The same turns and mirrors carry the whole set onto itself, and each row onto the other rows of its family. Which rows share a family with each named row? Give them in list order.
These 28 rows form 7 families of 4 rows each.
Rut: [-1.74 -1.66  4.16 -3.62 -0.31 -1.42  3.47  0.26 -0.23  2.51]
Mazil: [ 0.63  1.01 -3.26  4.07  0.94  2.12 -3.72  0.51 -1.09 -3.27]
Sinas: [ 3.71 -2.23  2.03 -0.55  1.47 -0.54  2.72 -4.41  1.03 -1.32]
diro: [-3.56  2.78 -3.12 -3.27  0.50  0.77 -1.52  4.14 -2.68  1.05]
kir: [-4.10  3.46 -2.38 -3.08 -0.07  1.56 -1.24  4.04 -1.20  2.07]
putud: [ 3.90 -3.10  1.99  0.60  2.16 -1.64 -0.31 -3.06  2.57 -0.38]
Sogab: [-3.16  4.05 -2.47 -4.04 -0.43  1.34 -2.05  3.20 -2.33  0.86]
tusat: [ 3.46 -2.75  0.93  2.76  2.01 -0.40  1.08 -2.12  3.44 -1.40]
korin: [-1.58 -0.43  3.42 -3.89  1.12 -0.10  4.27 -0.76  2.06  2.85]
Nivi: [ 3.63 -1.57  2.55  2.55  1.41  0.42  1.40 -2.43  3.41 -0.93]
kez: [-0.80 -1.54  2.61 -3.79  0.01 -0.37  3.64  1.17  2.38  3.55]
Vofup: [-5.05  3.32 -1.69 -3.74  0.34 -0.60 -1.03  3.25 -1.99  1.00]
renad: [-3.89  3.96 -0.44 -3.18 -0.98  0.89 -2.72  2.59 -3.06  2.05]
megu: [ 1.04  1.92 -3.80  2.73  1.65  2.02 -3.52 -0.57 -1.24 -4.17]
nipek: [-1.62 -2.17  2.24 -4.98  0.72  0.98  2.86  0.30 -0.04  3.92]
Sesum: [ 0.79  2.86 -2.79  2.35  2.58  1.71 -4.82 -1.63 -1.94 -2.51]
mula: [ 3.36 -2.60  1.39  2.50  1.38  1.22  0.11 -3.96  2.53 -1.03]
lapu: [-0.09  2.72 -1.59  3.91  1.86 -0.30 -4.50 -0.54 -0.04 -3.65]
napus: [-5.58  3.60 -1.38 -1.64  0.42  2.42 -1.30  2.76 -2.67  0.57]
Bopad: [-0.14  1.16 -3.74  2.64  0.52  0.72 -5.25  0.09 -1.50 -2.92]
sagol: [ 2.44  2.51 -2.25  2.42  0.80  0.67 -3.76 -2.76 -1.27 -3.81]
tus: [ 0.08  2.23 -4.12  3.43  1.98  1.50 -3.85  0.66 -0.11 -2.95]
nif: [-3.44  4.78 -1.80 -2.21 -1.76  0.86 -2.21  1.85 -3.70 -0.63]
Raf: [ 2.84 -2.64  1.80  1.94  3.24 -0.60  1.48 -3.90  0.85 -2.04]
niz: [-0.59  0.09  2.72 -4.83  1.05 -0.95  3.60  1.21  1.92  3.36]
pip: [-0.80 -0.25  3.33 -4.85 -0.85 -0.86  3.59  0.96  1.34  2.52]
Kubap: [ 3.38 -2.41  2.14  1.86  1.28 -0.16  2.07 -2.87  2.51 -2.45]
vade: [-2.22  0.04  2.54 -5.15 -1.03 -0.39  4.16  0.19 -1.43  1.84]

Same family as kez: kir, tusat, tus
Same family as pip: Sogab, megu, Kubap
Same family as Sinas: sagol, nif, vade
Same family as Vofup: korin, mula, Bopad

The same turns and mirrors carry the whole set onto itself, and each row onto the other rows of its family. Which rows share a family with each named row? Give them in list order.
These 16 rows form 4 families of 4 rows each.
rezen: [ 2.74 -0.98  1.21  0.61  3.25  0.35 -0.18 -5.61  1.37  2.46  3.07 -3.01
 -1.69  3.26  4.99 -1.81  0.20  0.43  3.72]
Minal: [ 0.45  0.94 -0.11 -3.05  0.81 -2.62 -0.65  0.28  2.16  6.89  4.62  0.89
  4.32  0.62  1.38  3.78  1.73  3.08 -2.10]
Furu: [ 6.39 -1.25  0.94 -8.58 -3.35 -4.25  0.24  0.48 -0.68  1.37 -2.13  1.55
 -3.06  1.01  1.54 -2.30 -0.06  0.82  3.47]
Bine: [ 2.25  1.05  2.44  0.22  1.71 -1.33  0.97 -6.32  0.88  0.84  0.78 -4.97
  0.11  0.42  4.79 -3.58 -1.73 -3.21  1.73]
Bazov: [ 1.68  1.79  3.29 -3.92 -3.96 -5.24 -0.43  1.06  3.09  5.81  4.22  1.02
  5.76  1.15  4.00  1.98  2.65  2.63 -1.71]
dopus: [ 2.47 -0.86  2.10  1.49  3.36 -0.70  1.81 -4.78  1.67  0.44 -0.55 -4.14
 -0.70  4.71  3.10 -1.39  0.66  0.15  2.72]
pimem: [-3.44  0.23  0.74 -0.13 -2.29 -2.75 -0.24 -2.40 -4.30  1.12 -3.33  4.24
  3.63  3.34  1.41 -1.30 -1.24 -4.07 -1.03]
Nov: [ 1.00 -1.67  0.33 -3.84 -1.05 -1.78 -1.26  1.68  1.06  7.38  5.47  1.38
  5.46 -0.76  3.17  0.76  2.32  2.01 -2.34]
rugos: [-4.69  4.73  3.41 -2.45 -0.66 -2.93 -1.24 -0.42 -3.80  1.22 -3.03  1.37
  2.96  4.10  3.05 -2.53  0.52 -3.29 -0.07]
lisi: [ 8.80 -0.65  0.11 -8.82 -4.88 -2.82 -1.16 -0.23 -1.03  1.23  0.00 -0.41
  3.07  1.19  3.22 -2.03 -0.34 -0.58  3.92]
ler: [-5.09  0.43  1.16 -1.99 -4.64 -2.32  0.54 -1.23 -5.03  1.96 -3.16  4.56
  2.92  2.98  3.81 -2.38 -0.11 -1.85  1.09]
sibam: [ 1.63  0.77  1.23  1.19 -0.01 -0.79  1.12 -3.55  2.25 -0.35  4.05 -3.11
 -3.59  2.57  3.57 -3.40 -1.01  0.22  2.98]
munop: [ 7.27 -1.70  0.81 -7.58 -6.19 -1.72  1.55  1.09 -3.86  2.39 -0.87 -1.30
 -0.89  2.33  4.28 -1.63  1.35  1.72  1.92]
Tego: [ 6.44 -1.93 -0.24 -7.75 -5.46 -2.71  2.02 -0.21 -3.50 -0.58 -2.97 -0.01
 -0.47  0.40  2.57 -1.04 -1.20  1.64  1.88]
deba: [ 0.33  0.28  0.67 -2.55 -1.34 -4.10 -0.13 -1.03 -0.80  6.38  4.40 -0.53
  7.40 -0.06  3.37  4.24 -0.14  3.63 -0.81]
nanu: [-4.83  1.39  0.18 -4.47 -2.06 -0.87 -1.45 -4.40 -4.61  2.37 -3.77  2.97
  5.01  3.10  4.37 -1.13  1.23 -1.65  0.02]

Same family as Tego: rezen, Minal, ler
Same family as dopus: pimem, Nov, munop

The same turns and mirrors carry the whole set onto itself, and each row onto the other rows of its family. Which rows share a family with each named row? Give them in list order.
These 30 rows form 10 families of 3 rows each.
Sulob: [-5.88 -0.29  2.18  4.94  1.03 -1.91  1.15 -2.47  1.19 -3.34 -2.56 -0.78]
zibip: [ 0.45 -2.56  1.91 -2.76 -2.94 -1.59  2.73  2.53  4.85  2.50 -0.56  0.51]
zap: [ 1.84  1.20 -1.08  4.10  0.08 -1.72 -3.91 -2.87  0.33 -2.05 -3.50  1.52]
Kibez: [ 1.61 -2.16  0.93 -2.94 -2.79 -1.41  1.31  0.01  4.97  4.00 -0.10  1.53]
gupir: [-7.03  0.76  4.20 -0.03 -0.56 -0.91  4.38 -1.03  0.37  1.35 -0.80 -2.05]
sir: [-5.47 -0.16  3.88  2.82  3.80 -1.17  2.49 -0.84 -0.31  1.35 -0.91 -3.00]
mano: [ 0.88 -1.94 -1.62 -4.09 -0.33 -0.89  0.83  0.13  4.79 -1.81 -1.24  3.39]
Fab: [-7.62  0.14  2.50  1.01  0.21 -1.41  3.94 -2.64 -0.02  0.35  2.01 -1.90]
vit: [-0.20 -3.88 -0.56 -3.91 -1.29  0.60  2.03  2.97  2.15  3.93 -1.60 -0.21]
loku: [ 1.01  2.89 -4.97 -0.02 -2.21  2.22 -3.22 -0.90 -2.50  0.09  0.55 -0.54]
tomit: [ 0.92  5.03 -1.73  3.70 -1.39  1.32 -3.65 -2.54  1.28 -0.91  0.34 -1.15]
nog: [-1.25 -0.05 -0.58  3.25 -1.66  1.25 -4.15 -4.89 -3.18  0.60  2.34  0.20]
Derum: [-1.72 -4.89 -1.84 -1.72 -1.93 -0.91  2.46  3.85  3.98 -0.94 -0.97  0.91]
rike: [ 1.40  4.01 -2.11  1.62 -0.69 -0.92 -3.13 -4.16 -2.96  0.85  1.58  0.45]
tilad: [-4.52 -0.39  4.01  1.09  4.29 -2.83  3.46  1.24 -0.89 -0.81 -0.01 -0.81]
fibe: [-6.57 -3.79  3.63  2.21 -1.73  0.70  1.49 -2.39  0.69  1.50  2.25 -1.23]
basap: [ 0.98  5.92 -0.55  3.58 -0.86 -0.41 -2.44  0.01  0.28 -2.90  1.85 -0.06]
kuzar: [-6.98  1.12  1.09  2.07 -0.24  1.15  2.86  1.33 -2.17  0.64  1.47 -4.09]
Pon: [ 2.55  2.55 -4.75  2.14 -1.17  0.32 -1.46  1.95 -2.82 -0.04  1.85  0.39]
Rosi: [ 1.60 -4.72  1.31 -0.50 -3.26  0.65 -2.04 -1.34  2.50  4.01  0.56  1.72]
subeg: [-6.07 -0.29 -1.26  2.11  1.51 -0.52  4.24  1.95 -3.19 -1.13  2.17 -1.83]
sev: [-7.66  1.19  1.24  1.29  0.05 -1.13  3.31 -1.87 -1.75 -2.34  1.78 -2.29]
Pebi: [ 2.10 -0.74  0.45 -4.08 -2.77 -0.61  0.35 -0.50  3.10  3.58 -2.91  1.89]
mudu: [-0.08 -3.28  2.17  1.55 -0.93 -2.16  0.57  0.26  5.88  0.01 -4.32  1.46]
Bogor: [ 2.93  1.73 -3.65  3.17 -2.05 -0.46 -3.30  2.64 -1.01 -1.29  0.50  0.15]
pib: [-0.20 -3.43 -2.45 -2.15 -2.10 -0.03  3.59  4.39  3.22  1.33  0.50  1.06]
Kopan: [ 0.11 -3.43 -1.29 -3.61  0.13  0.15  0.56 -1.56  5.41  1.14 -2.86  1.61]
kesed: [-0.80  5.67 -1.31  1.25 -1.72  0.28 -2.36 -4.07 -3.11 -0.32 -0.30 -0.28]
sida: [ 3.33  2.99 -2.63  0.33 -0.74 -1.13 -3.47 -2.02 -3.20  0.04  0.31  0.87]
feme: [-5.70 -1.06 -0.32  3.43  2.20 -1.77  1.91  1.90 -3.76 -2.36  0.61 -2.03]

Same family as vit: loku, kuzar
Same family as tilad: mano, basap
Same family as Bogor: Derum, feme
Same family as sir: tomit, Kopan
Same family as nog: fibe, Rosi
Same family as Fab: Kibez, rike
Same family as Sulob: zap, mudu
Same family as Pebi: gupir, kesed

The same turns and mirrors carry the whole set onto itself, and each row onto the other rows of its family. Which rows share a family with each named row? Give them in list order.
These 18 rows form 3 families of 6 rows each.
Bati: [ 4.12 -4.45  1.32 -1.38  0.56  5.32  0.24 -1.69 -1.90  1.35 -1.29  2.99
 -1.20  1.77 -3.14]
der: [ 3.12 -0.16  0.58  2.58 -3.06  0.82 -4.19 -1.62  4.22  0.97  1.81 -2.11
  2.12  3.34 -1.49]
zik: [-1.04  2.41 -2.84  3.21  0.06 -5.48  2.09  2.44  3.63  0.21 -0.28 -0.61
  1.77 -1.28  2.89]
Poz: [-1.01  2.72 -1.05  3.35 -0.62 -5.60  1.34  3.33  3.08  1.27  1.94 -1.29
  2.82 -0.75  1.33]
duzu: [ 0.22 -4.22  2.31  1.50  0.97  2.34  0.57 -0.16 -0.44  3.39  3.60 -0.15
  4.40 -2.98 -2.98]
Niv: [ 0.08 -4.32  0.49  4.15 -0.07  2.27 -0.21 -1.42 -0.20  3.12  2.85 -0.77
  3.70 -3.19 -2.16]
dedaf: [-0.22 -1.49 -1.06 -3.47  3.17 -1.36  5.49  5.02 -2.35  0.45 -0.98  4.15
  0.63 -1.17  0.23]
tef: [ 3.19  0.33 -0.30  2.78 -2.74  0.01 -3.40 -3.12  1.87  1.97  2.24 -4.12
  1.46  2.16 -0.76]
pumup: [ 0.04 -2.64 -0.74 -2.29  2.56  1.12  5.44  3.42 -2.86  0.51 -2.19  4.81
 -0.06 -2.34  1.11]
Vema: [ 0.38  0.16 -1.20 -3.65  3.40  0.23  4.22  4.42 -2.29 -1.70 -2.52  3.92
 -0.17 -2.61  0.45]
pogim: [ 3.88 -4.29  0.63 -4.19  0.75  5.08 -0.04  0.11 -1.25  0.29 -1.19  3.54
  0.01  2.82 -2.47]
Tib: [ 2.99  0.62 -0.64  4.10 -1.92 -1.33 -3.23 -2.74  4.55  0.99  0.70 -2.32
  0.71  2.92 -1.36]
Sidop: [ 0.84 -3.05  1.58  2.40  0.54  4.00 -1.01 -0.38 -1.78  1.46  2.71 -0.55
  3.21 -3.94 -3.40]
nusim: [ 3.01  2.36 -1.98 -2.42  0.62 -2.53  2.46  2.16  2.01 -1.50 -4.43  3.23
 -3.12  3.63  1.84]
rezu: [ 2.80  3.35 -3.19 -3.32  0.15 -3.69  1.88  1.77  1.44 -1.27 -2.94  0.26
 -1.90  3.50  3.03]
gez: [ 4.17 -3.28  1.32 -4.38  0.55  5.04  1.21 -1.08 -3.42  1.25 -1.12  1.98
 -0.79  1.19 -1.13]
rupa: [ 2.64  2.64 -2.74 -2.36 -0.82 -3.05  0.68  3.58  2.40 -1.94 -2.83  2.25
 -1.71  5.14  1.79]
kubu: [-0.59  3.72 -2.89  3.52  0.04 -4.77 -0.42  2.50  2.99 -0.97  0.98 -2.17
  2.12 -1.68  0.66]

Same family as rezu: tef, Vema, Sidop, gez, kubu
Same family as der: Poz, duzu, dedaf, pogim, rupa
Same family as nusim: Bati, zik, Niv, pumup, Tib

